In the rows, zero is written as 128.
The rows below come in pairs that one turn or mirror swaps. Which row does each named row swap with?
Refet: [126 146 133 144 131 101 141 108  96 150 134 117 139 135 174 144 120 120
 127]
boze: [ 98 136 129 109 107 115 126 128 151 113  99  93 109 122  97 140 115 144
 123]
Tuzop: [ 93 118 112 105 119 126 125 143 141 108 106 110 117 122 121 121  91 140
 147]
gel: [ 86 126 137 138 142 111 126 143 153 146 146 127 123 130 121 144 143  99
 141]
Sos: [101 128 148 139 138 107 104 120 158 150 153 102 111 118 117 126 134 102
 147]
sota: [135 154 131 139 137 117 140  93  95 144 143 113 126 125 169 154 116 128
 133]
budi: [ 93 114 130 146 140 115 116 113 148 137 150 123 102  93 116 123 142 107
 140]
Vul: [101 125 120 107 116 141 137 137 146 120 105 101 100 103 101 157 117 146
 122]
rora: [107 113 131 107  97 130 131 131 154 118 108 104 102 114 121 147 121 149
 117]
Mev: [164 129  96 129 117 130  96 127 101 141 112 112 122 109 126 129 131 116
 108]
rar: [169 135  88 130 115 128 105 139 107 146 110 116 129 118 117 127 121 121
 125]
Fam: [108 136 136 142 146 116 122 135 158 131 158 116 140 125 118 150 141  86
 142]
Dabos: [ 86 135 128 113  96 117 140 132 140 115 112 121 124  97 104 146 126 137
 123]
busu: [160 136  95 109 117 146  99 136 120 139 114 116 120 115 134 141 127 131
 101]
senur: [ 92 135 135 136 139 109 138 108 170 153 152 121 126 124 123 128 142 121
 130]
Bovan: [161 128  98 137 122 141 100 136 105 144 113 123 131 114 128 125 131 115
 106]
Vud: [101 114 133 122 161 122 114 136 142 127 168 127 122 128 130 143 143 102
 142]
kav: [ 99 127 138 129 121 113 134 137 141  98 109 102 115 109  99 139  96 139
 123]
timi: [159 136  82 123 120 136 105 127 115 141 112 102 114 108 131 143 124 118
 104]
kaniv: [105 135 130 121 119 117 158 120 146 101 109 121  97 112 105 154 113 139
 119]
Kubeg: [142 147 124 130 146 102 130 106  93 137 148 118 134 130 170 149 121 133
 136]
mut: [157 146  93 133 115 157 108 125 119 144 116 109 132 121 138 134 126 122
 102]
Lod: [113 117 137 112 152 113 130 137 143 147 151 117 116 131 107 137 148  93
 151]
dok: [127 147 127 128 138  98 133 103  84 139 130 120 136 120 168 159 122 135
 138]
sema: [102 114 122 101 126 133 128 146 135  89 115 121 117 121 116 140 102 141
 123]
zivev: [127 140 141 135 143 105 131 106 102 144 143 126 129 134 179 140 121 131
 130]
Bodi: [ 93 118 139 127 143 113 114 112 160 163 161 127 112 119 129 131 130 111
 128]
Niti: [104 118 120 115 124 121 128 138 147 106 106 111  87 106 107 148  99 135
 129]
Mogob: [134 148 122 136 138  90 136 108  91 151 133 117 134 129 156 145 123 128
 155]
sasir: [ 87 126 147 148 145 127 128 128 152 156 159 124 116 119 127 129 128 109
 145]
Gosi: [167 134  91 124 120 140 103 138 111 131 120 119 132 126 135 132 124 127
 101]
Tinim: [105 129 111 127 132 123 132 123 147  86 100 105 107 120 112 144 100 137
 128]
nolu: [124 146 126 132 129  88 128 103  83 145 131 118 140 125 163 144 122 129
 133]
Tanez: [159 119  86 128 110 134 100 123 110 137 125 117 135 117 115 121 116 125
 110]
reku: [ 93 129 133 141 153 110 110 137 154 138 149 101 128 118 104 141 155 107
 139]
Rogok: [128 131 124 131 131  96 136  99  91 138 149 110 144 130 158 150 138 136
 146]
sanik: [ 97 131 120 150 135 125 110 137 173 138 155 121 124 104 128 138 140 103
 138]
Seget: [167 136  92 132 111 146 109 119 113 146 117 105 116 129 131 129 126 108
 118]
ret: [126 143 124 143 132 101 133 100  88 145 138 122 130 144 162 148 126 128
 136]
gurer: [124 160 119 130 123 110 134  97  96 149 134 112 137 138 162 149 118 122
 144]
Ralo: [121 122 124 119 106 128 131 122 170 115 119  97 104  95 110 139 107 145
 123]
madup: [163 137  86 128 108 139  95 131 106 139 119 111 125 117 122 145 118 120
 109]

Fam swaps with Tinim
reku swaps with kav
budi swaps with Dabos
Ralo swaps with senur
sasir swaps with Vul

